(in the rows, 128 means zero)
The rows of M fall into 3 groups, which share some directions, and each row is roughly a mix of its group's hidden directions.
M, 98 rows:
[[128 143 147 108 153 113 114 107 102  70  95 149 159 109]
 [177 104 103 129  97 103 139 172  94 144 117 150 127 138]
 [106 124 120  72 128 110 130 125 143  88 148 146 159 170]
 [149 168 169 140 124 111 157 127 151  89 165 113 105 143]
 [152 100 107 140 129 154  98 169 132 100 141 134  88 168]
 [140 110  96 134 165 160 154 148 165 106 129 143  88 103]
 [159  72 124 141 119 141 148 160 131 130 120 156  79 140]
 [134 170 173 164 112 120  85 112 105 124 151 105 142 123]
 [133 100  73  98 128 122 156 145 151 100 101 162 130 146]
 [103 160  91 143 120 155  62 117 129 138 140 109 139 135]
 [ 95 161 119 156 160 158 112 103 159 132 111  84 121 114]
 [ 92 135  70 105 118 154  86 105 123 134 112 153 131 129]
 [123  86 193 108 124 118 167 119 119 149 142 143 114 131]
 [146  78 116 129 116 110 174 145 127 165 113 158 143 102]
 [ 81 164 118 105 153 137 106 113 154 117 148  89 157 145]
 [135 179 183 139 134 119 146 105 135  99 156 114 102 119]
 [134 149 123 169 139 145  83 144 158  89 160 102 129 146]
 [132 165  88 125 140 106 132 135 109 145  91 103 175 101]
 [150 118 134 141  82 106 156 149 137 177 172 126 121 143]
 [127 116 184 156 130 159 111 114 113 148 151 127  80 110]
 [169 122 166 133 135 124 168 143 119 125 162 151  93  93]
 [114 189 143 143 136 139 112 105 150  94 138  91 105 148]
 [104 110 185 159 141 155 113  89 139 129 142 139 110  99]
 [144 126 193 159 143 126 106 128  92 136 144 113 141  94]
 [168 100  95 109 130 130 163 173 120 123 120 149  88 139]
 [129 171 111 164 121 135 110 124 176  88 159 113 117 145]
 [119 134 195 108 130 118 104 101  78 125 136 135 142 118]
 [125 135 136 182 158 133 118 116 141 112  79 103 150  94]
 [125 132  77 100  94  99 139 117 117 143 100 166 160 123]
 [111 186 121 134 137 146 118 103 162  87 145 114  98 139]
 [124 106 152 104 117 111 112 131  68 167  98 117 154 142]
 [100 154 149 156 155 165 106 102 152 135 158 105 111  96]
 [142 106 162 154 127 109 167 124 112 173 102 123 140  86]
 [146 126 167 139 131 124 116 109  71 130  90 149 126  87]
 [ 92 136 172 125 158 154 103 108 110 159 134  84 122 120]
 [104 137 140 162 130 142 158  85 180 138 131 132 107  93]
 [162  96 122  96 113 101 132 154  85 109 109 164 142 146]
 [103 118  90 111  98 115  89 114 128 116 109 149 173 162]
 [123  95 130 103 101 113  96 149  91 149 127 121 156 179]
 [116 190  89 119 120 106 123 111 147 114 137 119 174 121]
 [139 165  73 134 104 103 125 127 112 149 100 134 167 104]
 [133 162 167 166 119 113 103 131 120 127 126  70 140 155]
 [128 140 169 128 112 118  79 117  68 144 133 117 155 128]
 [115 179 128 135 156 131  97 118 146  79 142  99 157 127]
 [ 99 176 138 147 113 112 108  78 135 124 111 114 168 115]
 [109  82 172 121 117 146 105 126 101 158 128 121 101 165]
 [131  85 133  96 114 114 113 144  73 162 115 144 157 135]
 [101 175 105 142 162 152 123 114 166 129 132  84 127 110]
 [149  73 149 116 108 115 173 149 119 161 129 150 106 137]
 [133 135 113 118 120  95 175 108 157  93 111 168 156 107]
 [125 140  98 159 130 157 111 153 167 143 160  88 103 150]
 [107 153  63 116 133 132  95 140 145 123 124 105 165 149]
 [158  98 126 150  98 143 104 137  86 149 112 162  88 123]
 [129  87 151 105 119 111 167 115  98 158  93 160 128 106]
 [109 160 147 146 144 156  65 100 103 122 137 118 132 103]
 [110 136  92  94 110  97 117 127 136 117 128 133 192 155]
 [116 124 136 100  98  80 136 111 120 118 116 146 188 152]
 [108 142 154 108 118 124  90 105  66 156 104 118 144 130]
 [182 109 120 115 128 113 147 180 107 120 164 154 126 117]
 [130 139 153 159 146 128 180 106 151 144 109 119 108  78]
 [119 104 194 112 112 130 115 104  86 151 145 145 114 131]
 [101  94  95  87 142 142 113 136 101 152  81 124 137 149]
 [107 166 148 111 165 151 151  95 142 101 123 119  85 111]
 [135 140  86  96 108  87 137 146 120 119 109 129 178 158]
 [ 75 128 141 140 136 170  89  88 150 138 141 117 109 132]
 [136 146  74 103 125 105 121 164 122 128 126 106 174 156]
 [162 141 187 163 124 103 164 135 136 120 156 116 124 113]
 [155 152 168 159 128 111 173 127 160 107 159 123 110 110]
 [161 120 103 105 106  88 163 150 108 118  85 144 139 150]
 [142 118 192 167 112 130 112 104  98 134 134 147 114  97]
 [145 109 177 103 122  84 171 135 117 126 149 142 160 127]
 [182 111  99 128 119  97 152 177 115 107 114 147 138 137]
 [138 105 146 149 104 107 126 124  91 182 108 137 161  95]
 [109 158  82 105 123 103 124 123 151 110 130 124 189 138]
 [141  89  82 128 153 150 142 161 146 109  89 135 102 140]
 [ 76 152 157  92 149 132 106  85 127 113 137 115 154 133]
 [147 121 165 164 132 122 152 115 120 153 133 145 133  61]
 [161 127 117 114 126 123  84 171  75 110 127 123 137 157]
 [158  85 148 136 102 132 123 131  95 120 117 180  90 128]
 [153 110  99 141 134 120 166 132 125 123  68 157 125  90]
 [135 115 181 162 134 146 128 105 103 144 111 137  93  86]
 [106 160 173 133 115 116  99 104 109 153 157  94 161 129]
 [149 111 169 152 108 108 177 126 124 174 134 134 116  99]
 [152 101 196 142 127 125 155 127 103 142 128 132  90 114]
 [121 168  83 125 137 103 138 124 154 106 106 113 181 121]
 [107 170  67 128 150 146 117 124 169 114 137 109 137 116]
 [108  79 183 157 139 136  92 116 121 130 120 124 158 124]
 [142 116  79 135 114 120 163 154 185 112 139 139 121 153]
 [ 87 131 108 126 130 144 108 109 136 142  75  89 125 168]
 [104 181 140 147 131 142  79 102 123 116 120  87 124 143]
 [150  85 154 125 112 104 136 145  84 166 125 150 158 108]
 [119  92 102 112 137 153 124 168 145 151 143 102 103 177]
 [104 135 146 120 139 142  70 113  77 145 103 105 146 132]
 [139 107 191 140 102 126 116 122  81 157 126 127 102 138]
 [134 115  85 125 119 116 179 150 181 118 121 129 116 157]
 [129 111 143 176 134 170 117 120 136 152 120 122  70 106]
 [ 91 148  79 115 139 148 110 113 178  98 133 124 136 150]
 [112 126 145 129 134 144  64 115  75 148 121 126 152 110]]

One row of each group comes first, with its name. Which group is each row after those in?
[163  95 105 108  98  95 164 157 112 132 114 164 138 137]
(26)
[145 116 152 107  93  94 109 148  82 141 138 127 155 168]
(93)
[171 105 110 105 102 113 153 156 105 119 133 177 102 137]
(31)

[175 119  97 123  97  88 153 164 107 132 119 151 149 134]
(26)
[160 108 154 157 131 121 176 163 147 156 151 101 107 124]
(26)
[ 90 169  94 119 125 122 133 100 179 118 146 118 159 128]
(26)
[146 115  71  95 126 134 141 174 123 132 120 128 102 165]
(31)
[118  90 122  99  91 125  88 131 104 136 144 160 142 170]
(31)
[109  98 120  64 123 122 115 142  98 139 131 134 143 174]
(26)
